Each path below is one point turned by a fixed rotation once a step. After each direction that follows a path, write how fast that rotation turns it, in degrees a step (0 if it stays still).
Each turn is a multiple of 5 degrees from 10 to 175, or 0.
Each row of a path follows its step; steps can be skipped.
path 1
step 0: [-11  -6 -11  13 -11  31  -4   4  20  16 -32  18  11  28   7 -35   6   0
  -4  -3 -32  12   1  -1  14  18  -5 -18   6  -9 -20  -2  14 -15  25  17
   1  13 -36  -8  -2   3 -15]
step 1: [ 30  14 -15   4   1   7  20  -6 -23  23   5  10   6   3  14  -4  12   3
  -1  22 -16  18 -15  -2  22  10  38  -6 -12   6 -27   7 -16  22  -9 -26
 -17 -37 -11  16  -8   0 -17]
step 2: [  5  16  -4  16  15  22  -7  10   7  -4  -9   5  10  -1  18 -11 -56  -1
   9  -5 -10 -12   9  13  25  -3  -3  25  -7  14  -3 -38 -33   2 -11   5
   2  -3  10  24 -11  22   6]
step 3: [-12 -11  21  36   2 -14 -20  37  26  18 -25  -8 -29  10   0   0   5  15
  -1   5 -19 -17  -6   6  -1  18   7 -13  18  14 -17 -18 -16  27  17   4
  10  -9 -10 -17   1  -7 -19]
step 6: [ 15   2 -13  15  34  20  31  11  33 -25   4 -19 -30 -16   7 -16  21  -9
   0   4  -7 -15  -4   1  17   0   3  -4  -9  -9 -22 -20  -1  32  -5   8
  12 -11   9 -25   5   8 -17]
step 7: [ 35 -13  -9 -22   6   2 -30  15   4   9  10   2 -33  16   3 -17 -19  -5
  -3 -24 -11  23  13  -6  16  12 -31  21  32  -8 -11  10   0  13  -6  10
   0 -26 -19   5  14  -1   2]
step 8: [-17  12 -14  17   5 -10  -5   6 -19  -6  -9  25   4   8  35 -18  14   6
 -15 -32   4  11 -21 -12   8  27   5 -29  24  -7  -7 -22   0   9 -13 -15
  -7  11   9  12  35  13  -7]
step 9: [ 10  -6 -39   1  13   7  15 -16  30   3  -6 -10  11  34  21 -25  11  -6
 -19  22   4   1  21 -11   8  12  23 -10  -5 -20 -19 -33 -13  -2   2  18
  11  -1 -16   6 -18  -5  10]
step 10: [ 20  22   8 -10  22  11   2   2 -14   4  26  10 -24   3  -8  13 -27   0
  16  11   2  18 -10 -23 -19  10   4  -3  11  15 -32 -28 -24  23  -2  -5
  -3 -15 -34  15  -7  -6 -17]
step 11: [-11   0  -9  29  -3   5   7  -1  13 -11 -21 -22 -11  -6  21  -2 -29   2
  -4 -29  -8   1 -23  15  -5  32  -7  17   3  24  -2 -27  24  19  -9  20
 -19   5 -10  28   9  23   6]
step 12: [  1  -6 -24  15  10 -19 -13   8   5  26 -16 -37  -3  20  11  -3   6  -8
  -8   1   2   4 -14  -6   6  24  35   8  33   3   8   3 -23 -14   7  23
   2  -7  -8 -10   2 -34 -30]
Speeds:
[  6 -10   8   6   3   2  16  -6   6  -2   0   0  -1  -8   1   5   0   1
  -1 -12   2   5  -5   0   7  -6   8 -10  -8   0   4  -5   1   0  -3   3
   2  -4   2   6   8   3  11] => 155
[-8  2 -1 -6  4  9  4 -6 -1  2  5 13  0 -5  4 -9  7 12 -6 -2  6 11  5  1
  5  7 -4 -1  8 -3 -9  0  2  1 -6  1 -2  3 -4  1 -9 -5  9] => 40
[  0 -12  -5   1  -6   5   6  -2  -8  -6  -6  -6   1  -6  -6  -1  10  11
 -13   3  -2 -14   5   3  -2   5   6   5   2  -5  -2  -6   2   5   7   1
  -1  -3  -6  -3   3   3  -4] => 130
[  6   3  -3 -12   2   8  10  -6  -1   2   9   0   4  -9   3   0   4 -11
   2   7 -11  -3   1  -1  -7  -5   5  -4  -5   4  -9  -5  -2  -1   1  -5
   2   4  -1   4 -11  11  -5] => 85
[ -3  -8   3   0   6  -2   4  -2 -22   5   7   6   5  -2  -2   0 -14  -3
   7   0   1   0  10  -6  -3   0  -5   7   2  -2  -1   1  -2   4  -1   2
  -3  -5   2   7  10   4   1] => 125
[  0  -4   0   5   1   0  -2   7  -5   1   3  -7  -1   0   4   3   2  -3
  -8   5   2   6   2  -5   2 -14   2   1   4  -7   2  -2  11  -4 -11   1
   4 -17  -3   6 -14  -4  -7] => 130
[  4   7  -8  -1 -10   1  -1  -1   0   1   6   3   5  -2  -3  -1  -4   0
  -7  -2   3  -6 -10   3   3  -1   1   3   9   5  13   4   4  11  -9 -13
  -2   2  -5  12   2   6   5] => 115
[-12   0   5   0  -2  -3   7 -10  11  11  -5  -1  -1  -3  -9 -12  -2  -7
   6  11   0  -3   2  -1   4   2   3  -1   8  -6   4  -4   3   3  -7   2
  12  -1   0   0   7  -1  -7] => 120
path 2
step 0: [  6 -18   9  24 -25  10 -21   4   4   6  13 -12 -17   9  13   3 -11  25
  20 -25  12 -13  18  16 -21   9  -3 -29  -3  11 -29  27   7   0   2 -28
   7 -22  37   6 -13 -27 -23]
step 1: [  9   8 -12   1   2   6 -19  16  -3  29   9 -30  -5 -15   2 -14  10  -6
   6 -36 -14 -33   3  23  21  16   0   6 -18 -21 -20  15 -16  13 -23 -33
  23 -29  18 -13  -6  17 -15]
step 4: [ 13  -9  -5  -3  16  20  16  12  20  14  38 -19 -38 -15 -20   3  14 -23
   8 -29   1  -7  15   8   7  -6 -28  11  18  17   8  27  -6  -5 -27   4
   5  -1  26  -5  17  28  11]
step 5: [ 13   0  -5  42   1  23  20   0  19  16  11  -9 -11 -18  15  -2  19  -5
  19 -11  20 -15  11   6 -10  -5 -16 -20  10   1  18  -8 -29 -20  18  10
 -19 -28  39  -4  -5 -11  35]
step 6: [  3  -3  23  13 -29  20  24  29   7  23  18 -12  -9  -5 -26 -23  23  15
 -11  10  22 -23   7 -10  -8   0 -13  -9  26  10  -7   8 -20 -17 -24  -5
  10 -22  37  -8  -8  11 -25]
step 7: [ 27  -2  -6  38   6   8 -11  35  17   5  20   0 -16 -41  -8  16  19 -14
  -1   7 -12 -32   6 -30  -9  -3  -1  19  -4  -5  12   9 -22   7 -17   3
  18 -29   9 -14 -25 -10   6]
step 8: [ 10  -5  -8  47   5  24  32   8  15  -1  11 -11  23  11 -14  20   8  18
  -4  15  16 -28 -17 -11 -18   8 -28 -16  -9  24  -3   9  -5   3  -1 -35
   9 -22   2 -33  -8  -9  -1]
step 9: [  1   0   4  33  12 -23 -15  23   8  -4  14 -13  -7  16 -17   5  18   2
   0 -12 -18 -14  17 -21   2  14 -23   2   5  36 -17  26  12  18   9  -6
  23 -16  43 -11 -33   9 -18]
step 10: [  2 -32 -32  10  18  16 -12  14  11  -4  27  -9   6   8 -11  15  20 -15
  20 -23   5 -34  17  26 -14  -1 -22   4 -20   7 -12  19   4   9 -11 -32
  -3 -31   8  11 -22 -21   7]
step 11: [ 25   8 -18  17  14  24  -5 -18  -1  25  -3  -3   9  31   6 -17   4   5
  -1 -32   3 -19  -8   2  -2  38   3 -12  11   6 -32  10  -6   0   1 -19
   3 -31  48 -11 -20  -5   4]
step 12: [ 24   1  -7   4  13   1   0   7 -22   4  22 -19 -32   2 -25   1  14   1
  16 -34  22   2  25  -8   5  11 -13 -19  -8 -21 -30   2 -21  14 -32  -6
  10 -17  12   8 -34 -12 -33]
Speeds:
[ -8  -8  -8  -5   1   3 -10  10   4   0   4  -3  -2  -4   1   4  -3  -6
 -10   1  -1  -4   8  -4   1  -9  10   3  -9   3  -3   3  -2  -1  -8   2
   8  -4   1  13  10   6  -4] => 120
[  5   0   6  -8   3 -11  -9   2   0  -3  -6  -6  -3   3  -7   2  -1  -2
   7   2  -5 -12   8   5  -9   0  -7  11  -1  -8   7   0   1  -1 -15   1
  -6  -3  -2  -6   2   5   4] => 125
[ -1   1   5  -7  -6  -5   2  14   0   1   7  -4  -7  -3   2  -6   6  -6
  -6  -7   2  -3  -4   5  12   1  -4   8   1  -2   3  10   8   6   1   5
   0   3 -10   3 -11  -7  -5] => 125
[  5  11  -1   3  15   0   8   1  -1  -4   0  -2  -5   1   1  11  -9   4
  -6   3   4   0  -1 -15   3   0  -5   3  -5  -1   1   3  -3   8  -2   3
   6   5 -10  -9   7  -3  -8] => 70
[  6   0   5   0  -7   5 -10  -6   8  -3   0   2 -12   6   7   2 -11  -2
  -8  -3  -4   7  -5  -7  -8   5   4   9  10   8   5   5   3   2  -3   4
   4   2  10  -1  -5  -2   3] => 160
[ 14  -4  -4  -7   4  -2   1   1   2  12  -6   6   0   2   0 -10   5  -2
   5   3  -5  10  -3  -2   1   0  -3   5  -2  12   1   2   1  -2   3   4
   3  -9  -2  -4   4  12 -14] => 145
path 3
step 0: [ -1  16  13 -17  20  -4  30 -27  -3  20 -20  42   3 -21  22 -14  -2  -7
  25  -3  30   1  14   3 -23   6  35  -7  23  18   5  11 -15   8   5   3
 -38  22 -24  12   1 -19 -11]
step 1: [-16  -8   0  23 -31 -18  10   5  -4  19  27 -13 -18  -6  11  16  -4  36
  13 -12  14   2 -24  38  -3  15  -8   9 -33  28  14 -27 -19  32   1 -25
   6  11 -11 -17  21   9  -1]
step 2: [-22   6  33 -39  24  -6  14  17  11  11 -12 -28  14 -29   1  -8   6 -24
  -5 -36   0  16 -10 -21   5  13   5 -11   1  22  24  20 -16  17 -22   2
 -26  12  23  20   3  -7  19]
step 3: [ 27  -9  22 -21   3  19  22 -22 -11  18  27  -1  -9 -17  11   0  -5  32
  27  -6  15   3  -2  12   4 -11   9  24   1  35  19 -28   6 -29  13   1
 -19   8 -44   0  -9   9 -26]
step 4: [-24  26   2  12  -5 -41   3   2  22  32   7  -2 -26 -20  19  -3  26  12
 -17 -22  10   5  10  22  -6 -20  33  -2 -40   9  14  14  -4   7 -30   9
  14  21  13   8  18  -3  14]
step 6: [ -2 -11  41 -10  -8 -13  25 -26   3  45  11  -7  10   9   6  22  13  23
  -8  -9 -16  -2 -37  21   9   8   1  16 -29 -15  17  -1   5  21 -20  15
 -14  23 -38   2  -7 -10 -11]
step 7: [  1  28  24 -37  21 -11   0  14  -3 -29  26   9 -24 -38  12 -13  16  10
 -20 -22  11  22 -10  13 -33   1  23   3  -9  35   5  13  -4   6   2  -7
 -10   5  33 -14   5   4 -14]
step 8: [ -5 -11  -4 -12 -11  -7  17  -1 -11  43 -22  -7 -29 -14  22 -12 -21   6
  32   2  33  -3 -28  10  -9   0  -5 -11   4   2  38   4 -32 -32   0  10
 -15  20 -32   1  -6 -24   2]
step 10: [-20   5  43 -33  26   0  -7   4  16  -7 -22 -20 -20 -28   0 -26   4   2
  15 -13 -12 -17 -16  -9  -4  10  14  -4 -17  21  19 -32 -40   5   0 -10
  -3  -2 -14  -9  29 -17 -27]
step 11: [ -5  14   4 -33 -18   4  30 -22   3  54  10   8 -24  -1  31  30  30   5
   7 -28  19  10  -7  11  -3  -1  -8   2  14  16  10   8  21  -3  10 -20
 -30   7 -17   7 -16   8  13]
step 12: [ -1   3   2  16  15 -16  14   1  20  -9  30  -7  12 -22  12 -32 -14  38
   5 -26  12  40 -14  18  -7 -10  28 -16 -15   4  35 -19 -29  11 -12   2
   8  19  16  21  14  14 -15]
Speeds:
[ -6   4  -8   2   0   3   9  -3   6  -8   1  11 -12   2  13   1   8   0
  -1  -3   4  -1   5   3 -10   1   4  -9  -1   5  -2  -4   6  -9  -2   1
   4  -3  -5 -11  -3  -9   3] => 100
[  2   1  -7  -4   5   4  -3  -5  -1   6   0  -4  -8  -2   4   6   8   7
   1   0   0   5   6  -5   2  13  -5   6   7  -5  -9   8   2   4 -17   8
  -1   7   5   1   8   0   2] => 155
[  9  -4   6   0  -6  11  -6   7  -8   4  -1   4  -2   7   0  -7  -4   7
   0  -7   6 -14   0  -3  -2   3   6  -4   4  -6   1  -3  -1  -5  -7  -4
 -10  -1  -9  -8  10   5   2] => 145
[  8  -3   2  -3  -9  -5  10  -1  -9  -7   6   8   3   0  -6  -6  -6   2
   2  -6   1   5  -8   1  -6  11  -9  -1   1   6   3   1  -4   4 -10   6
   3  -5   6  -1  -9  -2  10] => 65
[  7   7  -3 -11  19  -3   2  -5  -1  -4   4  -7   4  -2   0  -2 -16  -4
  12   0   1  -1   3   1  -4  -4   4  -8   4  -2  -5   1  -2   4  -3   0
   5  -5  -4  -7   6  -1   0] => 145
[  0  -3  -2  -3   0  -3  -4  -3   3  -6  -4   0   0   6  10   2   1   0
  -4  13   3  -2  -4   0  -8   1  -7   5  11   5   8   2 -13  11  10  -1
  -9   1  -1  -6   9  -4   7] => 40
